In the rows, 128 means zero.
T: rows in a few groups, each row roughly a mix of its group's directions
T (79 x 10)
[[137  80 147 123 128  98  86 121 128 131]
 [100  96 139 160 112 119  87 118 144 113]
 [148 112 124 132 114 129 111 140  72 162]
 [104  75 137 126 145  90 116 126 121 121]
 [118 121 149 118 137  96 130 129  73 154]
 [110 116 148 123 140  97 120 130  72 145]
 [139 158 109 120 150 138 151 146 179 128]
 [126 165 102 128 142 160 159 133 152 100]
 [105 170 105 148 121 164 152 141 141 119]
 [101 109 137 158 128 112 102 120 176 113]
 [156  90 141 111 142  98 106 116 161 125]
 [156 116 153 100 109 142 102 145 152  95]
 [122 142 149 104 134 125 116 151 101 181]
 [142  82 147 126 111 106  85 122 122 141]
 [117  95 142  91 130 122 103 148  88 136]
 [101 124  78 134 162 122 142 138 123 101]
 [129  89 146 121 126 103  94 123  85 134]
 [113 164 108 151 107 163 141 147 156 136]
 [ 78  85 129 119 144 119 113 134 106 125]
 [102 111 161  82 134 139  98 136 125 144]
 [122 107 148 126 123 116 132  91  76 108]
 [148 162 125 160  93 136 156 115 147 146]
 [124 125 138  64 149 135 129 152 122 116]
 [152 174 116 144 117 160 157 131 132 148]
 [120 116 150 104 149 124  85 117 151  92]
 [170 169 143 112 115 143 129 129 128 163]
 [111 116 115 159 140  99 134 104 167  98]
 [142 163 102 125 119 171 159 131 147 114]
 [168 106 142  99 103 151  99 134 118 111]
 [154  87 147 104 136  99 108 111 102 129]
 [144 141  99 124 124 157 108 171 160 141]
 [139 110 151 140 109 105 126 104 179 147]
 [157 161 161 106 117 164 107 126 137 135]
 [108 107 125 137 144 110  77 163 142 135]
 [152 175 127 150 117 153 144 114 160 129]
 [145 105 129 139 109 132 106 115 187 119]
 [ 99 103  96 142 148 113 143 125  84 132]
 [151 155 141 138 112 134 119 125 110 185]
 [139 142 128 171  97 115 158 107 154 142]
 [158 158 107 157 120 133 156 100 153 114]
 [122  91 140 136 105 120  82 132  94 138]
 [132 146 115 173 119 118 156 105 167 123]
 [138 153  99 136 133 154 165 149 102 155]
 [118 139 149  85 140 139 129 129 173 100]
 [154 147 114 170 112 122 135 121 102 167]
 [ 76 117 127 170 138 105 128 123 134 142]
 [125 158 106 129 151 121 170 119 158 100]
 [128 159 108 130 146 145 155 133 178 110]
 [103  80 118 142 134  88 141 132 108 137]
 [131 159 161 148 111 130 114 122 172 152]
 [ 84  95 119 172 129 114 119 113 121 128]
 [146 160 155 135 109 144 119 107 175 139]
 [166 158 120  86 139 133 152 150 119 123]
 [116  89 153 144 128  88 117 105 153 118]
 [157 168 100 120 142 131 171 119 127 125]
 [ 70 136 138 118 160 111 139 136 144 141]
 [114 125 128 155  89 159 131  95 115  99]
 [129 109 121 144 137 122 166 144  94 171]
 [135 104 129 106 141 118  99 143  72 129]
 [168 148 127 122 120 129 141 145 163  86]
 [123 105 138 155  94 136 116  92 160 107]
 [113 127  85 161 154 118 167 129 132 124]
 [171 152 113  92 134 137 148 142  99 135]
 [144 112 158 101 106 156  94 115 151 112]
 [118  96 153 122 151  80 105 126 112 139]
 [148 166 101 144 136 129 169 105 145 118]
 [124 147 119 130  67 117 112 114 144 107]
 [119 145 122 127 112 150 142 131  63 132]
 [148 159 129 153 161 153 152 116 162 130]
 [129 144 112 171 130 118 155 105 169 116]
 [105 120 109  84 164 126 152 136 108 112]
 [122 112 122  84 147 126 128 155  83 135]
 [152 159 117 107 150 134 173 126 159 127]
 [112  92 146  95 153 116  92 134 116 110]
 [143 133 128 123 152 154 154 152  94 167]
 [108 113 116 101 153 113 136 160  82 138]
 [151 159 154 138 123 144 118 103 174 117]
 [117  86 146 129 135  96  87 125 105 126]
 [131 163  94 107 133 165 134 153 102 126]]

which group is each row in? (one row of each group first)
[107 104  95 158 137 120 146 106 131  89]	Y
[123 137  92 118 156 150 150 157  91 139]	W
[128 100 158 116 143  80 119 116 104 147]	K

[176 155 134 114 113 140 125 136 104 164]	Y
[108  81 140 156 108 123  91 130 128 115]	Y
[151 165 138 155 108 140 140 105 168 129]	W
[ 88 153 112 144 135 141 119 168 100 136]	K
[151 164 104 112 136 158 165 135 149 121]	K
[144 102  98 146 121 126 128 126  71 136]	Y
